In the rows, 128 means zero.
The rows of Y fall into 3 groups, and each row is roughly a mix of its group's hidden directions; some rows fit no group.
Y:
[[140 132 127 162 128 103  79 144 177 100]
 [120  90 105 177  93 126 159 145 150 108]
 [ 98 102 129 156 136 185 106 115  91 133]
 [123 171 113 120 122  90 134 184 150 106]
 [181  97 109 120  82 141 100 113 116 115]
 [ 94  89  96  95 116 147 171 124 115 108]
 [190 138 135 135  78 120 140 100 128 145]
 [148 108 113 118 106 101 117  58 132 148]
 [ 84 132 105 174 167 130 125 148 129  92]
 [ 70 132 124 149 184 121 124 151 138 119]
 [111 137 107 169 173 133 104 177 114 135]
 [ 94 107  75 129 121 135 156 118 116  81]
 [129 126  78 135 174 128 121 170 128 163]
 [145 149 168 133  85 135 108  87  91 117]
 [141 104 155  99 139 105  91 166 170 113]
 [118 145 125 178 175 152 162 118  99 133]
 [149 126  99 104 190 118 138 144 151 160]
 [122 110 144 184 114 168 103 118  98 152]
 [130 143 153 181 100 160 123  97  95 143]
 [135 152 109  76 122  82 134 128 145  88]
 [116 129 140 117 101 159 154 106  63 147]
 [167 133 181 111  87 127 135  92 140 130]
 [131 107 129 134 136 161 150  60 103 150]
 [111 108 114 150  85  88 155 174 124 116]
 [142 158 144  94 174 133 108  98 106  91]
 [102 109 166 103  77 139 148 112 106  99]
 [106 134 158 173 151 168 169 119 132 107]
 [ 67 124 126 122 175 151 149 154 140 121]
 [167 121 158 105  81 116 136  82 141 135]
 [160 152 154 166 139 106  95 113 168 152]
 [128 140 106 136 139  69 170 147 103 101]
 [141 129 102  75 171 100 150 140 157 133]
 [108 137  95 107 134 105 133 199 135 120]
 [163 133 165  96  79 114 135  89 127 129]
 [182 166 157 158 126 132 106 141 133 161]
 [133 163 109 108 143  85 152 146 175 103]
 [146 167 121  97 136  92  78 153 145 113]
 [165 159  96 130 181 126 110 107  99 130]
 [137 129 142 165 130 108  95 134 191 101]
 [119  92 108 124  80 100 143 142 170 154]
 [138 113 135 161 106 153  88  79  92 130]
 [123 146 130  93 115  98  79 162  89 128]
 [188 149 145 145 116 116  92 122 145 164]
 [ 70 146 146 139 180 110 122 150 132 122]
 [169 169 109 120 132 100 103 151 157 161]
 [ 69  94  93 102 142 124 152 121 131 107]
 [154 136  79 152 150  89 166 128 104 139]
 [116 143 132 123 131 155 191 119  92 164]
 [138 148 193 133 147 113 122 140 134 176]
 [124 138 135  69 105  76 110 149 131 140]
 [130 100 149 148 122 170 123  84  89 157]
 [164 163 156 120 137 117  82 146 129 170]
 [ 97 124 163 128  86 111 156 166 164 136]
 [138 105 139  80  98 134  85 119 102  94]
 [166 167 140 114 149 156  73 125 117 132]
 [186 134 138 117  85 110 128  96 138 158]
 [128 146 111 100 134 104  70 152  85 126]
 [178 124 167 112  94 114 109  98 144 152]
 [167 134 167  92  95 118 107  93 149 138]
 [103 128 166 107  70 132 141 131 102  96]
 [158 149 112 108 105  68 126 163 147 118]
 [190 136  79 135 137 110 122 120  98 126]
 [119 111 188 103  87 148 137 119  99 123]
 [130 131 144 199 115 158 100 116 113 144]
 [ 93 122 133 152  70 148 122 126  87 106]
 [143  99 104 134 188 135 113 142 152 165]
 [ 94 146 153 172 176 142 138 161 129 125]
 [102 106 114 124  81  84 132 168 143 149]
 [131 176 153  94 137  93 102 161 119 105]
 [109 126 109 121 128 158 168 123  72 163]
 [147 103 110 143 148 156 165  72 151 132]
 [ 96 158 155 168 174 108 118 134 157 129]
 [155 165 181  99 123 123 113 111 157 153]
 [125 131 164 167 134 160 181 121 132  96]
 [ 73 107 138 138 171 132 129 168 103 121]
 [135 110 102 158 147 131 186  99 100 149]
 [125 151  84  78 135  89 150 133 134 101]
 [ 75 100  99 121 131 135 167 128 110  91]
 [177 148 131 134 149 144 189 130 141 147]
 [102  81 126 145  78 143 140 137 155 159]
 [133 112 127 175 126 169 156 112 176 145]
 [110 122 139 178 134 138 191 129 142 104]
 [177 146 111 106 116  83 116 144 139  88]
 [ 76  85  86 114 145 134 135 130 128  98]
 [180 167 151 156 119 129 127 116 158 163]
 [174 128 138 119 147 172 138  77 112 116]
 [ 74 129 125 128 160 156 160 162 106 108]
 [110 138 144 144  71 119  93 153 114  89]
 [ 90 152 105 149 181 110 112 164 125 138]
 [ 96 116 159 124 132 157 117 123  83  77]
 [187 109 108 119  78 148 123 105 129 130]
 [ 88 108 169 138 133 178 153 105 111 120]
 [134 148 153 185  98 143 123  81 123 120]
 [110 108 136 137 111 131 141 148  63  85]
 [ 84 122  94 121 135 155 157 141 104  80]
 [145 153 149  76 137 116  86 125 111  91]
 [109 129 135 150  72 141 116  96  87 101]
 [108 114 105 142  87  84 128 181 135 135]
 [167  82 122 112  75 145 137 102 123 123]
 [111  86 132 159 114 171 157 101 162 133]
 [131 116 183 105  82 137 111 107 102 107]
 [174 113  92 124  82 149 139  95 145 120]
 [145 142 121 157 125  98  78 129 171  94]
 [133 167 110 114 147  95 136 187 156 126]
 [179 132 127 108  98 122 104 131 182 110]
 [185 121 139 107  73 150 128 115 109 124]]
Here is one row of each group, with its name. Which group are the others in?
[130 121 116 132 109  72 184 147 120 104] => Q
[ 78 128  85 129 160 135 143 163 100 112] => J
[155 106 135 135 142 110  63 119 165 110] => E

[167 125 167  90  97 118 108  97 149 150] => J
[ 98  87 129 163 122 185 126 110 108 131] => Q
[116 122 166  96 122 151 105 119  81  86] => Q
[140 136  99 141 189 138 144  79 119 124] => Q
[ 95 126  89 163 163 111 140 134  81 137] => Q
[100 101 131 140 181 141 105 153 165 153] => J
[161 154 107  94 124  68 115 149 131 115] => Q
[130 153 140 156 109  97 108 138 178  85] => E
[ 82 106 104  75 132 150 140 128 124  94] => J
